In the data rows, the value 128 means zero.
What is the hidden score of each row? Scores go from 0 to 30, and 15 is about the middle. The score is a weighted sum of the row's numbers plus the product of two more (or one squared), each taken from its middle value.
[116 105 105 140  93 174  81 163 163 163 140 105  70 117 163 174 116  70
 174 128 174 151  93  93]: 12
[116 128  93 116  93 174 139 140 174 140 163 105 140 117 151 151  82 105
 140 140  93 128  82 140]: 3
[174 186 117 151 174  71 139  93  82  94  70 151 140 174  82  82 174 151
  93  93 139  82 163 140]: 16
[ 93  93 151  58  58 117 174 117 163 140 186 163 151  82 186 116  70 128
 140 198  47 151 140 116]: 15
[ 81 105 117  58 163 151  81 117 140 140 151  93 128 151 128 174 116 116
 151 140 128 140 105 140]: 17
[151 128 128 140 128 128 163 117 117  71 116 105 140 151 105 105 151 163
  82 105 139 105 163 151]: 20
[163 163 105 140 128  94 139 117  94  48 105 151 197 174  71  93 151 163
  93 105 116  93 163 140]: 26
[ 93 105 117  82 128 151 128 128 163 151 163 105 128 117 151 151 105 128
 140 140 116 140 105 140]: 11
[ 93 105 140  93  93 128 151 140 163 151 174 140 128  82 163 116  82 128
 151 174  82 163 116 116]: 15
[128 140 140 116 128 117 139 105 117 117 128 128 116 128 128 116 128 139
 116 116 116 116 151 140]: 15
[174 186 117 151 186  71 139 105  82  94  70 151 140 174  94  82 174 163
  93 105 151  82 163 151]: 13
[139 140 117 128 139 140 139 105 128 105 140  82  93 140 128 128 139 139
 105  93 151 116 140 163]: 12
[174 140 140 140 128 105 163  93  94  82 116  93 128 151 117 116 163 163
  82  93 151 105 163 174]: 21
[163 174 128 151 163  94 139 105  94  94  82 151 140 174  82  93 163 151
 105  93 128  93 163 140]: 15
[ 93  82 186 163 116 151  70 186 140 174 140 163 128 105 151 174 105 105
 174 163 128 174 116  82]: 14
[ 93  93 128  82 105 128 151 117 163 151 163 128 140  93 151 128  93 128
 140 163  93 151 116 128]: 14
[ 93 105 128 105 116 140 128 151 151 163 151 140 163  82 140 140 105 128
 151 163  93 163 105 105]: 11
[116 117 105 105 105 151 105 175 151 140 151 174 209  93 140 128 116 105
 151 186  93 151 105  82]: 24
[105 105 117  93 105 140 116 163 151 151 163 163 174  82 140 140 105 116
 151 186  93 163 105  93]: 27
[139 128 105 128 116 163 139 128 140 105 140  93 128 140 117 128 116 128
 116 116 116 116 105 151]: 10
[163 186 175 151 197  71 163  35  70 117  70  70  93 163 128  70 186 174
  82  93 197  70 174 186]: 18
[128  82 151 186  70 151  58 163 151 174 116 140  47 105 186 186 116  47
 186 140 197 174 128  59]: 17
[139 140 151 140 139 128 139 105 105 117 128 116 105 151 117 116 151 151
  93  93 139 116 163 151]: 21
[105  70 186 163 105 151  58 175 151 174 128 163  70 105 186 197 116  70
 174 151 174 174 128  59]: 21
[116 128 117  93 128 140 128 128 128 140 140 116 128 117 140 128 128 116
 140 140 128 140 105 128]: 16
[105 140  47  47 163 163  81 140 128 174 140  47  93 151 140 163 128  82
 151 116 174 128  47 116]: 29
[116 163  24 105 116 197 139 128 197 128 140  35 116 128 140 140 105  93
 140  82 128 105  47 163]: 6
[105 117 128 105 116 117 139 128 140 140 151 140 151 105 140 116 105 128
 140 140 105 140 128 128]: 15
[105 105 140 105 128 151  81 163 151 151 151 140 163 105 140 163 105 105
 151 174 105 151  93 105]: 15
[163 163 128 151 151 105 139 117  94  94  82 140 128 163  82 105 163 151
  93  93 128  93 151 140]: 18
[116 105 140 140 105 174  81 175 174 151 151 140 128 105 163 186  93  82
 163 151 116 151 105  93]: 10
[174 174 117 151 151 105 128 117  94 105  82 140 116 163  71  93 163 139
 105  93 139  93 140 140]: 14
[151 151  93 128 163 140 139 117  94 151 105  93  93 151 117 105 163 128
 116 116 197 105 105 128]: 12
[128 140  70 116 128 163  93 151 128 151 128  82  82 140 151 151 116  82
 151 128 186 140  82 116]: 23
[128 140 151 128 139 128 139 105 117 128 140 105 105 140 117 116 128 151
 105 105 139 116 151 151]: 13
[174 163 128 151 163  94 139 105  94  82  82 140 140 163  94  93 174 163
  93  93 139  93 163 151]: 17
[128 163  24 128 116 209 139 151 186 128 140  35 105 117 140 151 105  82
 151  82 151 116  35 151]: 3
[174 174 128 151 174  82 174  82  70  94  70 140 116 174  82  82 174 163
  93  82 139  82 163 151]: 15
[116 128 105 116 128 151 139 117 163 128 140  93 128 117 151 128 116 116
 128 116 139 128 105 151]: 10
[163 151 117 163 151  94 163 117  82  71  93 151 151 186  59  93 151 163
  82 105 116  82 151 163]: 12
[174 140 151 151 139 117 163  93  94  71 116 105 116 151 105 105 163 174
  82  93 151  93 163 174]: 14
[105 105 117  70 105 128 139 117 151 151 163 128 128 105 151 128  93 128
 151 163 105 151 116 128]: 20
[105 105 117  93 105 140 128 151 151 151 151 140 163  93 140 128 105 116
 151 174 105 151 105 105]: 18
[ 93  70 186 174 105 140  70 175 140 163 128 174 105  93 163 174 105  93
 174 163 139 174 128  70]: 15
[ 93 117 105  70 139 151 105 117 163 140 151  93 116 140 140 163 105 116
 140 128 128 140  93 140]: 15
[174 151 128 151 151 105 151 117  94  82  82 151 140 163  82  93 163 151
  93  93 128  93 151 140]: 17
[ 93 105 128 105 105 117 163 128 140 151 163 116 128 105 128 116  93 139
 140 140  93 151 105 140]: 11
[163 163 128 151 163  71 151  93  94  82  82 140 128 163  82  93 174 163
  93  93 151  82 174 163]: 20
[163 128 140 140 139 140 163  93 117  82 128  93 116 140 117 116 151 163
  82  93 163 105 151 174]: 13
[174 186 128 163 174  82 139 105  70 105  58 151 140 186  82  70 186 163
  93  93 139  82 163 140]: 21
[105 128  93 116 116 197  93 163 186 151 163 105 128 117 151 174  93  93
 151 128 116 140  82 116]: 6
[105  70 198 198  70 151  47 186 163 174 128 174  82  93 197 221 105  47
 174 163 151 174 128  24]: 28
[116 117 151 128 128 140 151 117 140 128 140 105 116 105 128 128 116 139
 116 128 116 128 128 140]: 11
[128 140 140 128 128  94 139 105 117 128 140 140 105 140 117 116 116 139
 116 128 116 128 163 128]: 14
[116 128 105  82 151 151 116 117 163 140 151  82 140 117 151 151 116 116
 140 128 128 128  93 140]: 10
[ 93 105 140 116 116 128 139 163 140 163 151 151 163  82 128 140  93 128
 163 163  93 163  93 116]: 9
[116 105 128  82 128 128 116 151 151 151 151 140 163  93 151 140 105 128
 151 174 105 151 105 116]: 14
[116 128  93 116  93 186 139 140 186 140 163  93 140 117 151 151  82  93
 140 128 105 140  82 128]: 5
[105 105 128  70  81 117 151 117 163 140 174 163 163  93 174 116  93 116
 140 186  82 151 140 105]: 22
[174 151 140 151 163  94 174  82  82  94  93 116 105 163 105  93 174 174
  82  82 163  82 163 174]: 21
[151 128 140 151 139 117 151 105 105  94 116 128 116 151 105 116 151 151
  93 105 139 105 163 151]: 16
[151 151 151 140 139 105 139 105 105 105 116 128 116 151 105 116 151 151
  93 105 128 105 174 151]: 20
[139 151 128 151 139 117 128 128 105 117 105 151 116 151  94 128 151 139
 105 105 116 116 151 116]: 17
[128 140  70 128 116 186 139 140 174 117 140  70 140 128 128 140 105 105
 140 105 128 116  70 163]: 4
[163 186 128 151 186  71 163  70  59 117  47 128 105 163  94  59 197 163
  93  82 163  70 151 151]: 19
[163 140 105 140 151 105 139 128 105  71 116 151 186 163  71 116 139 151
 105 116 116 105 174 140]: 16
[163 209 151 163 232  48 163  35  70 117  47  82 128 174 128  47 197 174
  82 105 197  70 174 186]: 12
[ 93  93 128  82  93 128 151 128 151 151 163 140 140  93 151 128  93 128
 151 163  93 163 116 116]: 18
[163 117 128 163 139  94 174 105  82  48 105 140 174 174  71 116 139 174
  70 116 128  93 151 174]: 18
[105 128  70  93 116 186  81 151 163 151 151  70  82 140 151 174 116  82
 163 116 163 140  70 116]: 12
[174 174 105 151 174  82 116 117  94  94  82 163 174 174  94  93 174 151
 105 105 139  93 163 128]: 15
[163 163 128 151 151 105 128 117 105 105  93 140 128 163  94 105 163 151
 105 105 128  93 151 140]: 17
[105 117 128 105 116 117 139 117 140 140 140 128 128 105 140 128 105 128
 140 140 116 151 128 128]: 17
[151 128 128 140 128 128 151 105 117  94 128 105 116 128 117 116 151 151
  93 105 151 105 151 163]: 15
[116 128 117 140 116 163  81 198 151 151 151 209 197  93 140 151 116 105
 163 174  93 163  93  59]: 16
[116 105 105 116 105 174  70 163 151 163 128  93  59 128 174 174 128  59
 174 128 186 151  82  82]: 15
[ 70  82 175 163  93 140 105 175 140 174 151 174 140  82 140 163  82 116
 174 163 105 186 116  82]: 11
[105 128  47  58 128 209  81 163 163 163 151  58  70 140 151 174 128  70
 163 116 163 128  47 105]: 14
[186 174 128 163 163  48 163  82  70  94  58 140 128 186  94  70 174 174
  93  82 139  82 151 163]: 17
[163 186 163 151 197  71 163  47  70 117  70  93  93 174 117  70 186 174
  82  93 174  70 174 186]: 22
[105  93 140 163  81 163  70 175 163 163 140 140 105 117 174 174 105  70
 174 151 139 163 105  82]: 14
[ 93  93 140  82  70 128 151 128 151 163 151 140 151  82 163 116  70 128
 151 163  82 163 105 105]: 24
[174 186 117 151 174  71 163  82  70 117  58 140 105 174  82  70 186 163
  93  82 163  82 163 151]: 18
[ 81  93 117  93 116 151 128 140 128 151 163 116 163 105 128 151 105 139
 151 151  93 163  82 116]: 20
[139 128 128 128 128 128 151 117 128 105 128 116 116 128 128 116 128 139
 105 116 128 116 151 151]: 14
[151 151 128 151 139 105 128 128 105 117 105 163 128 151  94 116 139 139
 116 116 116 116 151 116]: 13
[151 128  93 140 116 163 139 117 140  94 140  82 128 140 105 140 128 128
 105 105 139 105 105 163]: 11
[163 163 140 151 151 105 151 105  94 105  93 128 116 163  82 105 163 151
  93  93 139  93 151 140]: 16
[151 140 128 140 139 128 139 117 117  94 116 116 128 140 105 116 151 151
 105 105 139 116 140 151]: 13
[174 128 140 151 139 117 163  93  94  82 116 105 116 151 105 105 163 174
  82  93 151  93 163 174]: 17
[ 81  93 151 128 139 140 105 175 151 163 163 163 186  82 128 163  93 128
 151 163  82 163  93 105]: 9
[139  70 175 186  70 163  47 175 151 186 116 151  24  93 220 186 128  24
 186 151 220 174 128  24]: 18
[116 140  35 105 116 209 116 151 186 151 140  47  93 128 140 163 116  82
 163  93 163 128  59 140]: 10
[163 174 105 151 163  82  93 140 105  94 105 174 186 174  71 105 151 139
 105 128 105  93 151 128]: 14
[128 140  93 128 105 186  81 163 186 151 163 105 128 117 151 174  93  70
 163 128 128 140  82 116]: 3
[ 70  82 209 198 105 117  93 198 140 174 151 197 151  70 140 186  82 105
 174 174  93 197 116  82]: 9
[116 117 128 128 116 151  70 186 151 140 140 186 197  93 140 151 116  93
 163 186 105 151 105  70]: 23
[174 198 117 163 186  71 151  93  70 117  47 163 105 186  71  70 174 151
  93  82 139  82 163 128]: 15
[139 128 140 128 128 105 139 117 117  82 128 140 151 151 105 116 128 151
  93 116 105 105 163 151]: 18
[174 174 105 151 151  82 163  93  82  94  70 140 116 174  71  93 163 163
  93  93 163  82 140 151]: 16
[163 163 128 151 163 105 128 117 105 117 105 140 128 151  82 105 163 139
 105 105 139 105 151 128]: 12
[174 163 140 151 163  82 163  82  94  82  93 116 116 163 105  93 174 174
  82  82 163  93 174 163]: 18
[105 128  93  82 139 117 128 117 140 140 140  93 116 128 140 151 128 116
 128 128 139 128 116 151]: 14
[ 93 117 105  93 105 151 128 128 163 151 163 105 128 117 140 151  93 116
 151 140 116 151  93 128]: 12
[128 117 163 128 139  94 139 105 128 128 140 105 116 140 128 128 128 151
 105 116 105 116 151 140]: 23
[ 93  70 198 198  81 140  58 186 140 151 128 186 116  93 163 174 105  82
 186 174 139 186 128  59]: 14
[ 81  93 140  93 151 151  70 163 151 163 151 116 128 117 151 186 116 116
 151 140 128 163  93 105]: 15
[128 105 117  82 105 128 128 140 151 140 151 151 186  82 163 116 105 116
 151 174  93 140 116 105]: 23
[163 186 140 163 174  36 151  70  70  71  70 163 151 198  71  70 163 174
  82  93 116  70 186 174]: 15
[163 163 128 140 151 105 139 105 105 105  93 140 116 163  82 105 163 151
 105  93 139  93 151 140]: 16
[ 70  93 151 128 151 151 105 175 151 163 151 151 151  82 128 163  93 139
 151 140  82 174  93 116]: 10
[174 140 140 151 151 105 174  93  94  82 105 116 116 163 105 105 174 174
  82  82 163  93 163 174]: 24
[163 151 117 128 163 105 105 128 117  94 105 140 186 151 105 105 163 151
 105 128 139 105 151 128]: 17
[105  93 163 174  93 151  81 175 151 163 140 151 105 105 174 186 105  70
 174 163 139 163 116  82]: 13
[ 81 105 140  93 105 128 139 128 151 163 163 116 151  93 140 140  82 116
 140 151 105 163  93 116]: 25
[116 117 117 116 139 151  70 198 151 151 151 174 220  93 128 151 128 105
 163 186 105 151  93  70]: 16
[116 117 117 140 105 186  70 175 174 163 140 116  93 105 174 186 105  59
 174 140 139 151  93  82]: 10
[ 81  93 140 116 116 140 128 163 151 151 163 140 151  82 128 151  93 128
 151 151  93 174  93 116]: 15
[163 174 105 151 163 140 116 128  82 163  70 128  82 163 105  93 174 128
 116 116 174  93 116  93]: 11
[116 140  59 105 139 163  93 151 140 151 128  70  93 151 151 151 116  82
 151 128 186 140  82 116]: 17
[ 81  93 140 105  93 128 128 163 163 140 174 163 186  93 151 128  93 128
 140 186  70 163 116  93]: 16
[116 128 128 116 139 128 105 128 117 140 128 105 140 128 117 140 128 116
 140 128 139 140 128 116]: 18
[116 117 105  93 128 128 116 128 140 140 140 128 140 117 140 128 128 116
 140 151 128 140 116 116]: 21
[128 140 117 116 128 140 105 140 128 128 116 116 151 140 128 128 139 116
 140 140 139 128 128 128]: 13
[116 140 128 116 128 128 139 105 117 117 140 116 116 140 140 116 128 139
 116 116 128 128 151 140]: 14
[ 93 117 128 105 139 117 116 128 128 151 140 116 128 117 128 140 116 128
 140 140 128 151 105 140]: 15
[128 151  12 116 116 209 116 151 197 163 151  35  93 117 140 163 105  82
 151  82 163 128  47 140]: 5
[ 93  82 140  82  81 128 151 128 163 151 174 151 140  82 151 116  93 128
 151 174  70 163 116 116]: 18
[ 93  93 140 105 128 174  47 163 128 151 174 105  93 128 174 174 139  82
 174 151 139 163 128 105]: 11
[128 117 117 105  70 140 128 163 151 117 140 151 163 117 140 128  93 105
 140 174  70 140 105 105]: 17
[128 151  47 116 116 197 128 151 209 140 163  58 128 117 140 163  93  93
 140  93 128 128  59 151]: 3
[163 140 151 151 151 105 174  82 105  59 105  93 116 151 105  93 163 174
  70  82 151  93 174 174]: 19
[163 209 140 163 221  59 151  35  59 140  35  93 105 174 105  59 197 174
  93  93 197  70 163 174]: 15
[ 81  93 140 105 139 140  93 163 140 151 151 140 151 105 140 174 105 116
 163 151 116 163  93 116]: 13
[139 128 117 128 116 151 151 128 140  94 140 105 140 140 117 128 128 139
 105 116 116 105 116 163]: 11
[105 105 128  70  70 117 151 128 163 140 163 163 151  82 174 105  93 116
 151 186  70 151 140 105]: 19
[174 174 128 151 163 105 128 105  94 105  82 151 128 174  71  93 174 151
 105  93 128  93 163 128]: 14
[174 163 128 151 163  94 163  93  82  82  82 128 116 174  82  93 174 163
  93  82 139  82 163 151]: 17
[ 93  93 140  82  81 128 151 128 151 151 163 151 140  82 163 128  82 128
 151 174  82 163 116 116]: 20
[174 151 128 151 151 105 174  93  82  94  93 116 105 163  94  93 174 163
  82  82 151  93 163 163]: 19
[116 117 105 140 105 174 105 163 186 151 151 116 140 117 151 163  82  82
 151 140 116 140  93 116]: 6
[ 93 117 117  93 128 151 116 117 163 140 151  93 116 117 140 140  93 116
 151 128  93 140 105 128]: 15
[163 163 128 140 151 117 128 128 117 117 116 128 140 151  94 105 151 139
 116 116 139 105 151 140]: 10
[ 81  93 151 128 128 151  70 163 140 151 151 140 116 117 151 174 116 105
 163 151 128 174 105  93]: 14
[ 93  93 175 163 105 140  81 186 140 151 128 186 151  82 151 163 116  93
 174 174 105 174 116  70]: 13
[105  93 128  70 105 140 151 117 163 151 163 128 140  82 151 128  93 128
 151 163  82 151 128 116]: 15
[174 198 117 163 174  71 151  93  70 117  47 163 105 186  71  70 174 151
 105  82 139  82 163 128]: 16
[ 93  82 163 151 105 174  93 186 151 151 151 163 128  93 186 174  93  82
 174 174 116 163 105  82]: 8
[151 128 128 151 139 117 151 105 117  59 116 151 140 151  94 105 128 151
  82 105  82 105 174 163]: 17
[163 128 151 140 139 128 163  93 117  82 128  93 116 140 117 116 163 163
  82  93 151 105 163 174]: 19
[105  70 198 163 105 128  81 186 140 174 140 163 116  82 174 186  93 105
 174 163 128 186 128  82]: 20
[163 140 117 151 151  82 163  93  70  71  93 140 186 186  71  93 139 174
  70 116 116  82 163 174]: 16
[116 140  35  82 128 174  93 163 151 163 140  58  82 140 151 151 116  70
 151 116 174 128  59 128]: 13
[163 174 140 151 174  59 163  70  70  71  70 140 140 198  82  70 163 174
  82 105 128  70 163 174]: 13
[174 163 128 151 163  94 163  93  82  94  82 128 116 174  82  82 174 163
  82  82 151  82 163 151]: 18
[174 163 140 151 163  82 163  82  82  82  82 128 128 163  94  93 174 174
  82  82 151  82 174 174]: 23
[151 128 128 140 128 140 151 117 117  94 128 116 116 140 117 116 139 139
 105 105 139 116 140 151]: 13
[105 117 128 116 128 128 139 117 140 140 151 116 116 117 140 128 105 139
 128 128 116 140 128 140]: 11
[174 174 128 151 163  82 163  93  82  94  70 140 116 174  82  82 174 163
  93  93 151  82 163 151]: 16
[163 151 128 140 151 105 151 117 105  82 105 128 151 151  94 105 163 151
  93 105 139 105 151 151]: 14
[105 128 117  93 116 128 139 105 151 140 151 116 116 105 151 116 105 128
 128 128 116 128 116 140]: 18
[116 128 151 128 116 117 139 105 117 140 140 128 105 128 128 116 116 139
 116 128 105 128 151 140]: 12
[ 93  93 140  82 105 128 139 117 163 151 163 140 140  93 163 128  93 128
 140 163  93 151 116 116]: 18
[ 93 117 128 105 116 117 139 117 140 151 151 128 128 105 140 128  93 128
 140 140 105 151 116 140]: 15
[105 117 105  82 139 140 116 117 140 140 140  93 116 128 140 140 116 116
 140 128 128 140 105 140]: 17
[128 140  35 128 116 186 116 151 174 163 140  58  70 117 151 151 116  70
 151  82 186 128  70 128]: 10
[151 140 151 140 139 117 139 105 105 105 128 116 105 151 105 116 151 151
  93  93 139 105 163 151]: 17
[ 93 105 128  82 105 140 139 117 163 151 163 116 128  93 151 140  93 128
 140 151 105 151 116 128]: 15
[116 128  93 116 128 151 139 117 163 140 140  82 116 117 140 140 116 116
 128 105 139 128 105 151]: 12
[105 105 105 128 105 163  70 163 140 163 128 105  59 128 163 174 128  59
 174 140 186 151  93  82]: 16
[174 163 128 151 163 105 151  93  94  82  93 128 128 163  94 105 174 163
  82  93 151  93 163 151]: 14
[139 140  93 116 128 140 128 117 151 117 128 105 151 117 140 128 128 116
 128 128 139 128 116 128]: 17
[128 140  59 116 128 151 128 140 128 140 128  58  93 140 140 140 128  93
 140 105 186 128  82 140]: 12
[128 140  82 128  93 174 128 151 163 117 140 105 140 128 128 140 105 105
 140 128 105 128  82 140]: 6
[128  82 163 198  58 151  58 163 151 174 116 140  59 105 186 186 116  47
 186 151 197 174 128  59]: 17
[128 128 128 140 139 117 116 128 117 117 128 128 140 128 128 140 128 116
 128 128 139 140 128 128]: 18
[116 128  93 116 128 151 139 128 163 140 140  93 116 117 140 140 105 116
 140 105 139 140 105 151]: 10
[163 140 128 151 139 117 139 117 105  71 116 140 163 163  82 116 151 163
  82 105 128 105 163 151]: 16
[174 174 117 151 163  82 151 105  82  94  70 151 116 186  71  82 163 151
  93  93 128  82 151 151]: 13
[ 70  82 186 163 105 140 105 175 140 174 151 163 140  82 140 174  93 116
 174 151 105 186 105  82]: 13
[ 93 105 140  82  58 105 163 128 151 140 174 151 163  70 151 128  70 128
 140 186  59 151 140 116]: 20
[139 140  82 128 116 174 139 140 163 105 140  82 151 128 117 140 116 116
 128 116 128 116  82 151]: 7
[116 128 151 116 128 117 151 105 128 128 151 128 105 128 128 116 116 139
 116 116 105 128 151 140]: 12
[116 117 128 105  93 105 151 128 117 140 163 151 140 128 151 105  93 139
 140 174 116 140 128 128]: 18
[ 70  93 128 105 151 163  81 151 163 140 151 140 116 117 140 174 105 105
 151 140  82 151 116 116]: 13
[116 105 128  82 105 117 128 140 163 140 163 163 197  93 140 128 105 116
 151 198  93 140 128  93]: 21
[ 58  70 209 198 105 128  93 198 140 174 151 197 151  82 128 186  70 116
 174 163  82 197 116  82]: 12
[151 128 128 128 128 140 151 105 128  94 140  93 116 140 128 116 151 151
  93  93 163 105 151 163]: 18
[105 105 128  82 151 128 105 140 140 151 174 116 151  93 140 140 116 128
 151 163 105 151 105 128]: 20
[174 186 128 163 174  82 128 105  94 105  82 151 128 174  71  93 174 151
 105  93 139  93 163 128]: 12
[116 128 105  93 139 128 105 117 140 140 140 105 116 128 140 140 128 116
 140 128 128 128 105 140]: 14
[ 81  93 151  93  93 128 151 128 151 151 174 151 151  82 151 128  82 139
 151 163  82 163 116 116]: 18
[116 128 151 116 116  94 151 105 128 140 140 140 116 128 140 105 105 139
 116 128 105 128 151 140]: 13
[116 140  35 116 128 197 116 151 186 151 151  47  93 128 140 163 116  82
 163  93 163 128  59 140]: 6
[116 128 117  93 116 151  93 175 151 151 140 151 197 105 140 116 128 116
 151 174 105 151 116 105]: 11
[105  59 221 221  70 128  47 186 140 163 116 197  93 105 174 186 105  70
 186 174 163 186 151  47]: 20
[105 105 128  70  70 117 151 117 151 151 163 140 151  93 163 116  93 116
 151 174  82 151 128 116]: 17
